In the data rows, 128 means zero.
Here are some points, each followed by its number:
[114 124 147 140 120 120 111 125] 0
[121 111 121  94 138 146 146 131] 1
[123 141  79  76 130 143 166 168] 2
[107  80 120  39 172 156 178 139] 3
[182  90 255 155 106  94  85 120] 4
[105 138 163 175  95  88  95 145] 5
[115 110 156 130 172  93 115 147] 6
[119 113 109 144 116 158 131 119] 7
[128 122 122 108 134 131 138 122] 8
[119 132 101 151 123 144 133 145] 9
[140 134 131 122  73 149 151 142] 10
[120 126 119 124 127 132 134 121] 11
[107 143 100 105 107 132 148 106] 12
[117 156   3 107 116 175 204 101] 13
[134 140 118 122 132 128 125 129] 14
[142 129 133 132 104 141 117 155] 15
[140 105 125 125 107 122 147 133] 16
[125 137 126 124 125 125 121 120] 17
[167 165 154 158 188  35 108 141] 18
[112 111 203 135 104  85 145 124] 19
[118 108 126 126 136 124 131 137] 20
[148 112 131 125 146 130 144 140] 21
[101 119 123 134 167 112 131 165] 22
[ 98 137 184 150 142 155  90 159] 23
[172  88 145 119 106 102 159 138] 24
[140 166 155 147 173  86  78 127] 25
[125 124 148 153 156 106 102 161] 26
[148 135 121 111   5 192 181 134] 27
[138 131 122 134 141 126 136 132] 28
[138 131 144 126 126 118 130 132] 29
[129 114 126  99 152  97 171  98] 30
[170 109 132 124 136 135 149 134] 31
[136  90 143 147 134 145 138 134] 32
[ 98 118 146 149 123  95  69  85] 33
[143 117 138 116 141 112 128 113] 34
[133 127  85 114 110 167 149 120] 35
[114 124 148 140 115 122 106 121] 36
[109 102 129 126 142 122 127 139] 37
[119 108  99 113 148 150 134 106] 38
Which point above is nearest to each new point by angle? Its number follows each.
[149 158 144 117 115 102 127 143] 29
[151 123 122 122 130 136 142 129] 31
[134 169  68  93 174 159 116  99] 14
[116 115 142 138 117 107 151 155] 19
[127 141 122 120 124 127 122 118] 17
[110 130  96 181 116 167 135 160] 9
[153  96 152 112 148  96 129 109] 34
[ 85 128 107 190 103 148  96 152] 9
[134 106 140 133 135 133 132 133] 32
[147 153  98 101 157 141 185 154] 2
[110 132 154 135 133 149 108 140] 23
[172 158 105 115 162 170 118 102] 14
[142 180 204 194  84  36  72 165] 5
[109 165 122 123 120 128  92 141] 17
[128 202  95 101  85 142 107  84] 17
[172 156 141 121 106  85 146 131] 29
[100  93 192 147 218  51  89 169] 6
[133 137 128 149 112 122 123 135] 5
[118 143 124 123 122 131 108 134] 17
[106 132 154 135 134 156 105 146] 23
